(in the rows, 128 means zero)
The rows of R fall into 4 groups, which share some directions, and each row is roughly a mix of its group's hidden directions.
R (152 x 11):
[[140 124 139 119  94  92 165 191 172 153 133]
 [113 129 207 175 129 144 114 138 115 162 116]
 [ 94 136  89 153  93 133 163 135 189 158 121]
 [134  98 158 116 185 112 121 178 102 155  93]
 [ 96 116 134 133 139 113 120 137 106 214 160]
 [153 152 149 137 167 120  95 200 147 153 121]
 [ 93 148 176 163  97 141 162 120 177 101 125]
 [160 182  72 134 120 101 128 154  97 112 157]
 [ 76 122 139 130 107 112 183 165 162 118 166]
 [151 134 178 136 189 138 123 143  69 128 124]
 [152 120 124 128 172 105 187 174  92 110 146]
 [133 100 169 120 182 109 119 172 109 157  87]
 [162 155 117 132  92 147 138  86 104  61 126]
 [137  86 127 117 137 100  74  71 146 124 166]
 [137 111 173 144 171 128 150 155  99 189 109]
 [ 81 115 140 118 115 190 167 120 166 149 154]
 [162 149 160 149 156 129  90 105  74  97  99]
 [103 119 138  98 149 133 138  47 148  91 124]
 [178 101 139  65 120 128  93 122 105  90 136]
 [160 179 151 147 140 138  86 119 118  69 150]
 [ 93 114  99  95  84 139 177 115 176 116 144]
 [118 102 145 109 145 120 165 148 138 170  56]
 [109 113 138 138 126 187 119 108 151  75 178]
 [134 113 120 130 108  65 104 132 116 198 146]
 [145 131 131 159 107  76 146 144  97 191  99]
 [ 73 140 185 141 160 169 113 157 112 122 132]
 [ 97 109  92  92 150 169 140 161 183 115 132]
 [147 127 201 167 110 112 109 107  84 140 132]
 [127 111  92 125  91 168 116  73 175 135 156]
 [151 132 114 107  98 140 128 118 169  48 111]
 [165 170 124 153 113 167 134 124 116  58 120]
 [128 144 105 150 159 159  69 117 126 152 185]
 [125 117 163 151 169 133 147 142  96 188  85]
 [ 98  74  98  77 106 101 154 124 117 161 144]
 [121  71 157 168 159 165 156 133 158 158 127]
 [131  89 160  68 134 115 144  96 143  98  85]
 [136 155  82 151 129 139  81 158 158 136 183]
 [186 121 113  99 105  61 155 137 118 124 111]
 [170 158 112 128 171 151  93 126 148  69 146]
 [182  98 158 101 164 139  91 151  90 127 107]
 [105  75 143 122  84  71 137  98 138 155 122]
 [126 136 168 130 167 127 112 205 160 142 122]
 [106 137 123 137  81 103 193 139 123 105  80]
 [155 114 111 111  92  70 147 138 175  88 141]
 [ 86  96 100 106 165 169 148 169 167 133 131]
 [169 122  76 104 166 121  96 146  79 149 128]
 [186 144 139  97 131 113 106 131  78  79 111]
 [141 123 138 127 112 152  63  85 169 169 131]
 [ 94 131 172 104 165 148  97 164 135 167  89]
 [143 106 174 104 139 124 167 117  88 108  69]
 [ 94 153 139 201 138 125 172 153 132 149 112]
 [ 97 100 157 116  88  99 176 142 131 176 101]
 [169 128 170 161 108  79 155 138 111 163  97]
 [108 114  69  82 157 148 136 152 176 138 111]
 [139 104 150 120  94  89 153 184 149 178 132]
 [186 113 133 147  75 109 119  76 131 114 152]
 [ 95 146 159 184  98 144 167  98 163 116 113]
 [179 144 125 153 163 154 108 145  74 110  91]
 [142 131 172 155 121 167 111  74 142 111  78]
 [179 136 138 143 154  81  85 138  82 117 102]
 [ 77  98 155 105  99 130 152 106 188 125 147]
 [144 148 100 138 109 158  81 126 187 155 166]
 [158 170  83 149 135 146  96 176 145 104 159]
 [135 103 147  92  96  93  76  84  99 154 134]
 [ 69 108 142 136  94 139 169  79 163 123 133]
 [111 110 144 145 184 118 147 153  79 151  79]
 [124 159  93 130  76 148 135  82 154  91 162]
 [145 179 137 174 148 168 112 123 127  70 131]
 [147 124 180 137 116 107  85  90  94 178 126]
 [134 150 118 169 138  77 128 165 132 193 134]
 [120 116 105 143 176 110 139 129  63 164  89]
 [100 104 138 158 124 122 112  90  86 190 157]
 [148 120 114 110 158  91  79 135 115 197 120]
 [136  81 154 116 141 181 120 120 192 114 137]
 [ 90 143 107 160  93  95 158  81 165 108 147]
 [ 85 116 109  72 140 168 106 167 160 112 142]
 [150  88 169 101 141 140  68 138 156 166 126]
 [153 147 164 109 155 166 108 134 123  58 149]
 [149  79 150  93 158  90 147 164 113 158  97]
 [ 97 108 172 188 116 138 145 160  98 158 149]
 [150 171 112 132 117 123 112 117 130  49 164]
 [137 129 101 150 118  75 165 155 151 164  78]
 [131 155 119 100 121 121 169 145 198  82 126]
 [ 65 149  95 120 160 180  93 123 138 139 132]
 [123 117 102 113 161  88 138 197 121 168 149]
 [172 159 134 140 102 152 130 110  98  56 121]
 [153 110 211 155 111 140  99 103 127 134 132]
 [112 134  88 117 145  89 146 192 124 156 168]
 [ 88  99  92 104  87 131 163 129 179 156 134]
 [180 134 148 109  93 137 124 107 108  57 127]
 [113 155 145 156 147 125 103 108  72 161 182]
 [123 112 161 129 181 148 153 182 131 177 113]
 [157 180 150 154 150 144  86 124 115  73 144]
 [ 75 105 131 133  82  93 151  86 153 131  97]
 [ 86 158 114 198 126 145 158 135 158 156 132]
 [163  84 163  93 157 114  75 114 161 121 123]
 [ 99 120 133 119 171 195 113 109 168  96 139]
 [141 156  80 144 127 148  87 182 134 145 171]
 [152  84 144 100 160 121  75  75 118 113 137]
 [171 128 136 176 111  76 170 117 100 151 113]
 [123  85 125  66 123 146 107  75 101 102 127]
 [121  98  89 127 108 159 160 141 167  85 175]
 [101 148 118  65 136 154  87 134 132  75 146]
 [128 154 173 165 172 125 139 143 101 184 107]
 [163 147 187 120 135 147 112 144 140  70  94]
 [ 94 102 140  93 168 139 105 167 130 180  98]
 [ 89 125 127 155 164 138 132 151 124 201  93]
 [128 118 180 130 154 123  84 114 102 185  94]
 [124  99 131  98 171 135  82 159 160 182 127]
 [192  95 152  98 157 118  98 159 108 144 150]
 [ 88 130 165 164 155 169  86 101 104 158 133]
 [117 170 156 200 102 132 143 128 169 140 122]
 [ 80  83  98  86 116 118 157 115 107 166 151]
 [162  77 136 122  93  54 130 125 128 127 141]
 [137 128 122 105 155 129  94  86 190  86 155]
 [175 114 146 107 176 149  67 149 135 139 149]
 [138 117  76 105 133 146 143 100 149  64 164]
 [102 148 179 112 153 140  96 161 136 168  81]
 [113 152 125 144  92 120 201 158 104 121  90]
 [168 121  71  83 122 121 116  87 166 112 123]
 [145 112 167 149 177 127 155 162  98 175 100]
 [101  96  86 135 108 169 140 133 149  98 187]
 [109 132 153 124 165 141 124 179 140 185 174]
 [126 154 125 141 118 127  79  85  85 108 184]
 [130 126 170 152 170 121 146 145  91 193 108]
 [109 116 100 120  96 168 120  69 180 129 149]
 [ 76  91 121 123 133 200 151 115 131 148 141]
 [114 136  66  88 114 146 106 123 153 126 186]
 [126  83 163  63 118 102 157 129 160 145 113]
 [ 96 117 146 109  84 135 131 111 199 123 166]
 [155 103  77 141 107 121 154  88 124  88 175]
 [ 85 143 174 159 139  89 172 167 122 136 110]
 [169 153 174 132 154  99 112 183 150 152 147]
 [106  78 129 106 116 112 144 136 138 205 107]
 [ 96 180 140 150 100 110  95 132  66 141 138]
 [156 168  81 147 124 128 111 168 163  98 169]
 [104 165 106 166  89 125 188 155 101 130 113]
 [ 92 136 102 156 101 154 143 133 195 162 104]
 [133  64 154  84 133 110  86 113 133 167 133]
 [158  85 149  89 165 134  74  96 113 114 118]
 [148 167  97 119 177 105 133  89 128 141  73]
 [138 130 180 142 156 105 124 141 101 200 116]
 [190 145 119 135 153 168  84 136  97 103 104]
 [ 85 101  93 140 102 169 161  76 115 123 110]
 [149 163 142 177 148 116 111  96  71 116  94]
 [164 147 144 116 193 176  89 143 127 126 148]
 [104  97 156 136  89 177 103 141 147 108 182]
 [ 93 171  97 165  95 134 186 143 105 134 131]
 [108 114  99 131 126 126 172 175 185 164 106]
 [186 144 142 145 123 110 134  62 123  85 129]
 [123  77 155 103  95  73 155  99 136 122  98]
 [159  86 142 101 160 138  68 107  89 121 113]]

Here is one row of each group, with its name. Which group are the others in?
[157 141  96 129 175 105 125 171  67 139 111] -> <32>
[113 141 133 112  95 128 129 152 101  59 181] -> <96>
[112 167 150 193 154 149 147 110  93 161 123] -> <125>
[ 81  90 148 135 102 106 140  86 108 184 126] -> <137>

[138  95 159 118  91  87 167 157 114 136  76] -> <137>
[100 127 136 144 130 144 173 163 172 190 147] -> <125>
[160  82 159  93 153 113  73 111 160 117 120] -> <137>
[111 141 132 114 116 141 205 144  73 142 108] -> <137>
[ 79 122 172 140 129  83 186 151 123 127 115] -> <32>
[151  95 178  84 156 128  78 151 147 143 111] -> <32>
[119 157  99  68 141 128 107 121 115  63 144] -> <96>
[103 118 156 101 101 194 140  92 163 105 138] -> <125>
[131 173 108 159 103 131  97 109 136  93 192] -> <125>
[146 133 169 162 124 172 112  80 144 112  78] -> <32>
[ 76 127 166 113 179 159 111 167 125 149 106] -> <96>
[109 132 146 166 139 116 131 117  89 207 148] -> <125>
[124 147 111 154  85 153 124  47 142 121 126] -> <32>
[154 168 124 154  99 161 141 107 111  58 126] -> <32>
